Small tables with named rows and columns. After each table, cells are looked up by row and column.

nage:
|  | suber | migi |
|---|---|---|
| zefaki | 237 | 24 |
| mizopur | 254 | 117 |
| rero | 125 | 175 |
| femi | 141 | 138 |
| mimoni | 192 | 147 |
| tisi | 115 | 175 |
| vas | 86 | 133 |
| lar | 87 | 124 |
| fupane | 87 | 93 |
| nas | 69 | 170 |
| tuk | 85 | 124 |
| zosatop | 105 | 159 |

What is the suber of lar in nage? 87
What is the migi of fupane in nage? 93
What is the migi of femi in nage? 138
What is the migi of mimoni in nage? 147
What is the suber of tuk in nage? 85
What is the suber of mizopur in nage? 254
What is the migi of zosatop in nage? 159
What is the migi of nas in nage? 170
What is the suber of fupane in nage? 87
What is the suber of zosatop in nage? 105
What is the suber of rero in nage? 125
What is the migi of mizopur in nage? 117
Row with the largest suber: mizopur

zis:
|  | sig | ravuk | nufip | donetil | gav |
|---|---|---|---|---|---|
| lorofo | -34.49 | -42.21 | 4.53 | -31.65 | 47.86 |
| kop | -29.90 | -18.10 | -25.29 | 23.14 | 33.68 |
| lufivun | -34.19 | -22.95 | -11.04 | -4.16 | 26.20 |
| popot | 14.86 | 23.98 | 10.71 | 34.61 | 25.27 |
| zemug | 17.92 | 2.08 | 37.26 | 4.12 | -61.04 |
| vosepam | -32.98 | 15.38 | -42.62 | -80.00 | -99.46 |
| sulade | -16.35 | 4.04 | -1.81 | -15.68 | -35.88 |
| pufu | -6.95 | 11.13 | 17.49 | -29.21 | -9.33 |
| fige | -31.90 | -30.51 | 54.77 | 41.06 | 41.67 |

pufu, gav: -9.33
fige, gav: 41.67
sulade, nufip: -1.81
kop, nufip: -25.29
pufu, nufip: 17.49
popot, sig: 14.86
vosepam, ravuk: 15.38
fige, nufip: 54.77
popot, ravuk: 23.98
kop, sig: -29.90
lorofo, sig: -34.49
zemug, ravuk: 2.08
lorofo, ravuk: -42.21
fige, sig: -31.90
pufu, ravuk: 11.13
zemug, nufip: 37.26
vosepam, nufip: -42.62
vosepam, donetil: -80.00
lufivun, gav: 26.20

dev =
        pazin   bilo  limeral  vavives   bibi
masas   5.404  6.644    5.901    6.783  5.506
vus     1.329  1.984    3.282    7.929  4.247
rozi    7.131  7.696    6.889    1.829  9.973
suf     9.720  9.735    7.935    4.564  7.363
nul     5.979  5.592    5.986    7.285  5.638
dotap   5.640  3.752    3.280    8.388  3.870
tanet   5.973  8.413    6.663    5.666  7.643
napasu  8.906  6.836    6.666    7.088  4.718

What is the pazin of napasu in dev?
8.906
What is the bilo of masas in dev?
6.644
What is the bibi of rozi in dev?
9.973
What is the vavives of tanet in dev?
5.666
What is the bibi of masas in dev?
5.506
What is the pazin of dotap in dev?
5.640
What is the limeral of suf in dev?
7.935
Row with the largest limeral: suf

Table sadan
        vividu  teme  nidono   dap  balozo  boren  fedu   zes  kepiva  mobiv
zos        0.1   0.4    -0.1  -0.2     0.4    0.1   0.2   0.1    -0.6    0.0
kuvu      -0.1  -0.3    -0.1  -0.1    -0.3   -0.3  -0.3   0.0     0.1   -0.1
vibibu     0.0   0.5     0.1   0.0     0.3    0.3   0.6  -0.1     0.2    0.1
tegogi     0.0   0.4     0.0  -0.1     0.3    0.2   0.2   0.0    -0.4   -0.1
gim       -0.1   0.0     0.0   0.0     0.0    0.0   0.1  -0.1     0.0    0.0
zereta     0.1   0.0    -0.2  -0.2     0.0   -0.2  -0.4   0.2    -0.7   -0.2
ketupe    -0.2   0.2     0.2   0.1     0.0    0.3   0.6  -0.4     0.8    0.2
rar       -0.1  -0.6    -0.1  -0.1    -0.5   -0.4  -0.7  -0.1     0.1   -0.1
mebo       0.1   0.2    -0.1  -0.1     0.2    0.1   0.0   0.1    -0.6   -0.1
fal       -0.1   0.2     0.1   0.1     0.1    0.2   0.4  -0.2     0.4    0.1

What is the vividu of zos in sadan?
0.1
What is the vividu of fal in sadan?
-0.1
What is the zes of vibibu in sadan?
-0.1
What is the vividu of gim in sadan?
-0.1
What is the fedu of vibibu in sadan?
0.6
What is the fedu of tegogi in sadan?
0.2
What is the boren of ketupe in sadan?
0.3
What is the mobiv of zereta in sadan?
-0.2
What is the zes of zereta in sadan?
0.2
What is the mobiv of ketupe in sadan?
0.2

